[ 42.2  20.8  16.4   5.4  26.5 -22.2  -5.2 -40.2   0.2  -7.3  -0.2  20.2
  -2.7   3.4 -34.6  15.4 -13.5 -12.1   6.9   1.1   3.0  -0.4  11.7  60.1
  38.3 -45.7  -4.7   9.2  11.2  15.4 -24.8  13.3  -3.2 -12.0 -17.3 -25.0
  -0.1   3.9  37.5] : z901
[ 33.7   9.6  -5.8 -22.2 -27.9   8.4 -26.5 -10.8 -39.5  -3.7 -18.2  30.9
  -9.4  17.9  18.6   7.1  -8.7  22.7  14.6  14.4  -2.5  12.0  14.5 -15.4
 -39.3 -38.1 -12.3 -28.3 -36.1 -10.4 -29.7   0.8  17.6  24.2  13.5  21.8
   9.7  49.2  21.2] : z226
[-61.5   2.2 -85.8   1.0 -20.0  -8.6   8.2  -0.3  -2.0 -27.2   4.0   8.7
  -0.1  -4.5 -58.3  -3.8  46.2  14.6  12.6   9.2   9.2   7.7 -25.6  55.7
  16.3  -5.9   3.0  -0.1  62.6 -12.0  57.4  20.5  21.3  31.3  15.9  15.9
 -10.1   6.8  32.3] : z56
[-14.9  -8.7 -18.1   5.5 -26.0  14.5  -6.2  21.2  32.9   1.5 -24.6   2.2
  50.9  17.4  42.4   2.2 -33.7  -4.7   9.5  48.4   9.5  -8.8  31.6  61.7
 -36.0  75.4 -18.9   7.7  20.4   8.2   3.2  17.0   8.4  60.7 -29.0  -8.0
 -50.4  85.9  -2.2] : z895
[ -4.6  17.6   7.1  -2.6 -19.5 -27.3  -4.8  19.3  25.4  -2.7 -31.1 -16.9
 -14.8  75.6  15.8  -1.7  48.7 -36.4 -18.6  52.0   2.3 -50.7  -3.2  60.5
  57.0  37.4 -18.0   5.0   4.9  29.8 -34.5 -32.5  -9.3   4.3 -25.2   1.9
  57.2  40.7 -12.2] : z651
[ 32.3  20.6 -22.2  10.0 -21.8 -29.7   3.1 -10.0  -0.4  -5.0  -0.3   5.0
   6.8  -0.2 -12.8  19.0  -0.3   3.5   3.5  82.9   3.2  -5.0  41.3   7.7
 -25.2 -40.0  12.5  -0.3  44.7  -9.5 -12.7   2.8  -0.2  14.9  -3.2  18.1
  12.1  38.1  -5.5] : z254
[  9.7  12.1  -2.6 -11.1  15.7   9.5 -14.5   9.4  39.4  13.6  -4.5  -0.2
 -23.2  64.5 -11.4  -0.5 -52.3 -57.6  -1.7   4.0 -11.6   1.6  -6.1  -4.6
   0.9  -2.3 -22.9  19.0  17.5  14.9  -2.6 -20.2  -8.5  50.6  -5.7  12.8
  -2.8  24.4  13.5] : z859
[ 32.3  20.6 -22.2  10.0 -21.8 -22.2   3.1 -10.0  -0.4  -5.0  -0.3   5.0
   6.8  -0.2 -12.8  19.0  -0.3  24.1   3.5  82.9   3.2  -5.0  41.3   7.7
 -25.2 -40.0 -22.8  -0.3  44.7  -9.5 -12.7   2.8  -0.2  14.9  -3.2  18.1
  12.1  38.1  -5.5] : z578
[ -3.2  23.2  15.2   9.7  12.0 -10.1 -18.3  -3.2  64.1 -11.1 -16.6  20.8
 -18.9  60.3 -12.6  60.3  27.2  55.9  -6.6  64.3  19.0   8.1 -12.6 -37.5
  55.2  34.6  -1.7 -11.7  -2.0 -32.7  34.8   3.0  -0.7  54.0  21.7   0.1
   5.7 -44.7 -93.0] : z803
[-18.8   4.1  18.1 -25.7  13.9 -37.8 -18.8 -18.1  35.8   0.7   6.5  -0.9
  18.0   0.2 -36.6  -6.0  34.9  20.9   9.5  26.9   1.7 -12.0 -15.1  24.7
  17.9  28.4 -16.3  19.0 -39.7  -8.5  -6.2  -6.0   1.8 -28.2 -38.6 -20.4
 -27.5 -25.0 -34.6] : z190
where: [-33.7]  z895, 16
where: [9.4]  z859, 7
find: [-14.9  -8.7 -18.1   5.5 -26.0  14.5  -6.2  21.2  32.9   1.5 -24.6   2.2
  50.9  17.4  42.4   2.2 -33.7  -4.7   9.5  48.4   9.5  -8.8  31.6  61.7
 -36.0  75.4 -18.9   7.7  20.4   8.2   3.2  17.0   8.4  60.7 -29.0  -8.0
 -50.4  85.9  -2.2]  z895
find: [ 37.4 -18.0   5.0   4.9  29.8 -34.5 -32.5  -9.3   4.3]  z651
find: [ 33.7   9.6  -5.8 -22.2 -27.9   8.4 -26.5 -10.8 -39.5  -3.7 -18.2  30.9
  -9.4  17.9  18.6   7.1  -8.7  22.7  14.6  14.4  -2.5  12.0  14.5 -15.4
 -39.3 -38.1 -12.3 -28.3 -36.1 -10.4 -29.7   0.8  17.6  24.2  13.5  21.8
   9.7  49.2  21.2]  z226

[-2.2 47.1  7.5  6.3] -> z899
[-39.5  -2.2  47.0   7.5] -> z813
[  7.4 -39.5  23.7   7.5] -> z810
find: [-2.2 47.0  7.5]  z813
find: [7.5 6.3]  z899
find: [-39.5  -2.2]  z813
find: [-39.5  -2.2  47.0   7.5]  z813
where: [47.1]  z899, 1

[ 57.9 -61.7  54.9   0.2  91.1  -1.8 -64.1 -95.7  66.0] : z345
[ 79.5 -28.6  84.3  37.4 -73.1  87.9 -40.2 -93.8 -36.1] : z987
[ 79.5 -28.1  84.3  37.4 -73.1  87.9 -40.2 -93.8 -36.1] : z771
[-89.5  94.7 -76.2  38.4 -76.0  54.8  63.4  94.9 -10.7] : z670
[  9.9  66.8   0.7  57.2 -72.3 -65.1  90.2  47.6  70.4] : z219
[ 95.0 -34.8  80.1  60.9 -78.8  39.4  -5.1 -49.4 -44.6] : z995
[-55.1   1.7 -46.8  26.1   6.6   3.0 -93.6 -24.3  38.0] : z946
[ 57.9 -35.3  54.9   0.2  91.1  -1.8 -64.1 -95.7  66.0] : z381
[-57.0  67.7 -12.9  31.8 -62.2  15.7  38.0 -52.2  47.4] : z85
find: [ 57.9 -35.3  54.9   0.2  91.1  -1.8 -64.1 -95.7  66.0]  z381
find: [ 57.9 -61.7  54.9   0.2  91.1  -1.8 -64.1 -95.7  66.0]  z345
where: [94.9]  z670, 7
where: [-57.0]  z85, 0

[-24.0   0.0  15.9 -97.0   0.0 -14.0   0.0 -24.6  -6.2  14.9  26.8  14.4
  34.8 -12.1  66.8   9.0 -57.5  46.8 -55.2 -29.5   0.0   0.0   1.1   5.7
   0.0 -37.2  31.3  12.3 -21.3 -49.0 -14.3 -23.2   0.0   0.0  -6.9  -2.6
 -16.2 -14.6   8.6  18.1   0.0  11.8   3.8   7.8 -41.6 -23.0  -8.8  -7.8
  18.9 -27.6   0.0  38.9  43.5 -19.2 -32.8  23.3 -30.1 -13.8  -7.8]  z878
[-10.7   0.4  13.0  30.1  37.6   0.0 -16.2   6.2  -1.6 -42.2  21.3  11.1
 -20.0  36.6  27.7 -18.1  12.8  20.6   0.0   0.0 -56.5   0.0  -3.9   0.0
  -4.8 -29.4 -37.4  32.7   0.0 -11.9  41.0  -8.0  11.0   7.2  30.8   2.2
 -17.5   0.0 -10.7 -29.8  35.0  -4.2  20.6  -2.1   0.0  48.9  33.8  19.9
 -31.7   8.1  30.2 -15.5  33.9 -43.5   2.2   0.0  -0.5  -7.8  -0.6]  z677
[  7.1 -54.0  -9.4 -17.1  52.5   4.6   0.0   0.0   0.0 -47.4   9.8 -28.6
 -18.2   5.1   5.0   0.0  51.7  10.1  35.8   0.0  10.8  20.7 -23.0  -9.8
  60.7  13.0 -15.1 -17.1 -21.6  38.8   0.0 -58.8  -8.8  32.9  31.9 -23.7
 -31.9  24.9 -28.7  65.3  -5.7  18.6  25.4 -18.8 -46.0   1.7   0.0 -12.8
  -9.2  -6.9  -9.0  -8.0  -5.6 -24.0  16.8   0.0  20.2  22.5   0.0]  z661
[-13.9  -5.1  -5.7   9.8  -2.2   0.0 -43.1  56.4 -17.9 -28.7   5.6 -50.5
 -26.3 -20.1   4.6   0.0  26.6 -22.1  -8.4  14.1   5.2   2.8  24.1  26.1
  65.9 -26.2  47.2   0.0 -22.8   0.0   0.0 -47.8   0.0   0.0   0.0 -11.5
   0.0 -24.4   0.0   5.9  -1.3  -1.8 -22.4   0.0 -11.5  24.8 -55.2 -11.6
 -51.4 -20.9   5.4  25.2   9.5 -13.4   0.0 -31.9   4.6  -2.7  -4.5]  z141
[ 38.2 -67.8  19.6 -41.6  -1.5   0.8   1.0 -32.4  47.3  30.9   0.0  26.4
   2.6   0.0 -28.8  18.3   0.0 -25.6   6.1  20.0 -44.6  -8.2  -7.4   0.0
  -6.5   0.0  37.1   2.2 -15.1  -9.0 -20.7 -29.9  -8.4  54.9  10.3  12.3
 -52.8  27.0   0.0  -4.3   6.0   0.0   1.0   0.0  77.2  -8.9  42.0  52.9
  10.8   6.0  48.4 -28.7  47.5 -12.8   0.0   1.5 -31.4   0.0   0.0]  z939
[ 17.8 -24.1  17.4   0.0  37.5 -16.3 -25.7   0.9 -30.0  29.2  43.3  -4.4
 -12.6   1.4  44.8  -8.7  21.9  24.2  31.5 -10.3  22.9 -18.4  39.0  -2.4
  16.5 -19.4   7.4   1.0  14.0   0.0   0.0  18.1   8.6  -6.9 -14.6  -2.6
 -23.2 -16.2 -14.3   0.0   0.0 -13.1 -66.1 -15.3   0.0  -2.1 -27.5 -34.5
  33.0  -7.5 -53.3   0.0  22.0 -42.7 -17.5  10.0 -21.3 -40.9 -17.9]  z50
[  7.0  20.2 -47.2 -10.8  73.2 -20.7 -71.5 -22.1  -6.5   9.0   4.5  25.4
  16.0  18.3 -11.7   7.9 -16.5 -50.3  -7.9  -2.0 -24.3  30.0 -28.0   8.6
 -13.6  63.2   0.0 -43.0   1.9  17.3 -25.7 -22.8   4.1 -18.6  24.4  13.6
 -23.0   1.1 -47.0  38.3 -40.5  15.0   0.0 -50.4   5.7  27.3  11.0 -12.0
   0.5 -30.8 -11.0 -29.0   0.0  17.7   2.8   8.3   9.8  45.9 -45.4]  z208
[-10.5 -26.7   7.5 -15.5  17.9 -36.4   5.2  19.6  18.4  55.7  -4.0   0.0
  13.9   0.0  30.5 -31.9 -78.9  38.7 -51.5  -3.5 -20.4  -5.0  32.0 -17.9
 -14.2  20.6   0.0 -12.1   0.0  59.2 -36.3  40.5  -4.6 -29.7   0.0  -2.8
  45.1  37.5   3.5  -0.2   6.7  27.0  20.6 -45.4   7.4   9.4   0.0 -16.6
  -7.1 -18.8   0.0 -29.1 -46.4 -64.2   0.0  55.0   0.0  -0.6  -5.0]  z817
[  0.0  28.2  -4.2   0.0  30.8  24.4 -34.8  12.6 -54.8   1.3  15.0  12.0
  -5.3  81.0   0.0   0.0   0.0  37.0 -15.8   0.0 -39.0  29.1   4.7  -9.7
 -43.6   0.0   2.7   0.0   0.0  40.1  -6.4  13.3   1.2  -2.0  -5.4 -49.8
   0.0 -17.5  -4.5  10.3  16.5   8.4   0.0  -7.6 -19.1   0.0  -8.7   0.0
  -4.0  21.7 -46.0  68.5   0.0   4.3  20.5 -11.8  26.7   0.0  19.5]  z833
[  7.5  10.6   0.0 -13.2  39.2 -21.5   1.7 -13.5   0.0 -10.6   0.0   4.7
 -40.5  -3.6  35.9   0.0  29.3  21.5  -5.3   0.0  29.3 -68.4 -43.2   4.3
   0.0  19.2 -19.6  31.2  45.2   0.0   0.0  31.7 -15.6   0.0   0.0 -44.1
 -33.3 -12.6 -21.0  12.1   0.9 -29.4  16.3 -16.3  40.3   7.7   0.0 -26.5
  19.2  21.3   0.0 -15.5  12.9 -34.1  -7.0 -43.4   0.0  -1.7   0.0]  z522
where: [-24.6]  z878, 7
find: [-14.3 -23.2   0.0   0.0  -6.9  -2.6 -16.2 -14.6   8.6  18.1   0.0]  z878
where: [38.9]  z878, 51
find: [  0.0   0.0 -47.4   9.8 -28.6 -18.2   5.1   5.0]  z661
where: [-18.6]  z208, 33
find: [  0.0  28.2  -4.2   0.0  30.8  24.4 -34.8  12.6 -54.8   1.3  15.0  12.0
  -5.3  81.0   0.0   0.0   0.0  37.0 -15.8   0.0 -39.0  29.1   4.7  -9.7
 -43.6   0.0   2.7   0.0   0.0  40.1  -6.4  13.3   1.2  -2.0  -5.4 -49.8
   0.0 -17.5  -4.5  10.3  16.5   8.4   0.0  -7.6 -19.1   0.0  -8.7   0.0
  -4.0  21.7 -46.0  68.5   0.0   4.3  20.5 -11.8  26.7   0.0  19.5]  z833

[  0.7   5.6  73.7 -17.7   3.0   3.8  26.2 -27.8]  z698
[ -7.8   0.1  -7.0  27.2 -26.9 -30.5  13.8 -21.8]  z406
[-13.6  -5.5 -20.8  42.0 -39.8 -42.8  19.3 -30.7]  z594
[ -5.7  -7.0 -41.1  40.5 -24.4 -54.7 -67.1  20.5]  z143
[  2.0  10.6  49.9 -29.6  14.5  14.2 -18.8  13.3]  z666
[ -0.7   1.6  -6.9  -2.5   3.6  -8.5 -37.2  24.3]  z589
[ -4.2   2.4  13.3   4.3 -10.1  -2.6  28.9 -24.6]  z70
[  2.4  10.2  32.1 -17.9   9.7   5.3 -16.8  14.1]  z431
[-18.1  -4.9 -22.9  65.9 -60.9 -74.8  13.5 -43.0]  z562
[ -1.4   0.6  48.9  -9.8  -1.1   2.4  -6.9 -24.6]  z437
[-13.7  -8.7 -23.3  44.9 -38.8 -52.6  -8.3 -26.4]  z479
[ -0.7  -1.4  27.1   0.3  -3.2  -7.7   4.0 -14.3]  z179
find: [-18.1  -4.9 -22.9  65.9 -60.9 -74.8  13.5 -43.0]  z562
where: [0.6]  z437, 1
where: [-7.7]  z179, 5
find: [  0.7   5.6  73.7 -17.7   3.0   3.8  26.2 -27.8]  z698

[ -1.4  -9.8   6.2 -27.5   1.7   0.9   2.9  88.9  11.8] : z830
[ -0.5  -9.9   0.6   6.1 -10.3  -4.7   2.7  10.2   9.3] : z839
[-4.2 -0.9 10.0  6.9  9.7  2.2  6.8  9.8  6.3] : z844
[  6.8  -7.7  -5.1   3.3 -11.3   2.3  -4.9 -10.5 -10.9] : z503
[  0.6   8.8  -6.4  -8.8   7.2 -11.6  -6.1 -13.5 -17.7] : z908
[ 11.7  48.9  21.2  17.7 -12.8   2.7   8.0 -17.9 -24.0] : z530
[  3.4 -12.8 -12.0   5.5  -9.5  11.4   6.7  13.5  12.6] : z633
[ -1.3   3.1  -1.4  -6.7  -4.1  -4.9   7.6  -7.6 -14.7] : z728
[ 10.7   4.4   6.8   0.9  -2.7  -3.9   6.7 -29.5 -16.1] : z965
[-0.5 -9.2 -0.5 37.6 -5.0 -3.1  3.2  1.8 -4.0] : z262
[  0.6   8.8  -2.2 -32.2  -2.4  -5.9  -2.5   4.7  -8.9] : z27
find: [  0.6   8.8  -2.2 -32.2  -2.4  -5.9  -2.5   4.7  -8.9]  z27
where: [1.7]  z830, 4
where: [-5.0]  z262, 4
where: [6.2]  z830, 2
find: [-1.4 -9.8]  z830

[ 43.7 -46.7 -36.4 -55.0 -22.4   6.5  -2.8   6.1   3.5 -19.2] = z113
[ 43.7 -46.7 -36.4 -55.0 -22.4 -37.8  13.1  -1.3  60.2  65.1] = z867
[ 99.0  -5.1 -61.8  -0.2  91.7 -36.5  27.8 -19.2   3.5   3.3] = z709
[ 6.7 -4.4  2.0 -5.1 -6.6 -4.3 -4.6  3.7  4.0 13.2] = z478
[  3.4 -19.2  -7.1  -0.2  91.7 -36.5  27.8 -29.3  34.9  53.3] = z660
find: [-6.6 -4.3]  z478
find: [ 43.7 -46.7 -36.4 -55.0 -22.4 -37.8  13.1  -1.3  60.2  65.1]  z867
where: [3.4]  z660, 0
find: [  3.5 -19.2]  z113
find: [ 6.7 -4.4  2.0 -5.1 -6.6 -4.3 -4.6  3.7  4.0 13.2]  z478
find: [  6.1   3.5 -19.2]  z113
find: [3.7 4.0]  z478

[  2.6  29.7 -14.7 -19.1  -5.1  10.2   0.5 -28.1  11.6   0.6] : z976
[ -3.9   5.6   0.4  -2.8   2.5  -5.9   7.4 -22.4  -7.6   0.2] : z156
[-43.6  -1.2  -3.3   0.4   5.5   1.9  -5.8   0.0   4.6  -1.6] : z836
[-39.3   6.2 -22.6  -8.3  21.6 -21.5 -28.8 -21.0  -6.5  15.8] : z402
[  2.9 -25.1  21.0   7.2  -8.6 -14.6  -4.5  24.3   1.7  -1.7] : z268
[  0.5  -4.6   0.6   1.6 -10.5  11.6  -2.9  11.2  14.6  -1.6] : z35
[ 30.6 -68.7  25.4 -14.8 -19.9 -42.2 -43.7  88.1 -46.1 -16.4] : z990
[  6.4  20.1   5.7   5.8  -3.1   8.4  33.7 -20.6  -0.6  -9.0] : z966
[ -4.6   5.4  -1.5  11.5  -5.9   4.1 -18.7  27.5   2.0  -2.6] : z737
[  8.5   8.4   0.1   7.6 -12.6   1.6   1.3  -2.8   7.1   9.9] : z182
[  5.5  16.4   5.0  15.9 -19.3  -5.4 -11.2 -12.2  11.6   3.8] : z862
find: [-5.9  7.4]  z156
where: [-43.7]  z990, 6
find: [ -3.9   5.6   0.4  -2.8   2.5  -5.9   7.4 -22.4  -7.6   0.2]  z156
find: [-3.3  0.4  5.5  1.9 -5.8]  z836
find: [  2.9 -25.1  21.0   7.2  -8.6 -14.6  -4.5  24.3   1.7  -1.7]  z268
find: [-39.3   6.2 -22.6  -8.3  21.6 -21.5 -28.8 -21.0  -6.5  15.8]  z402

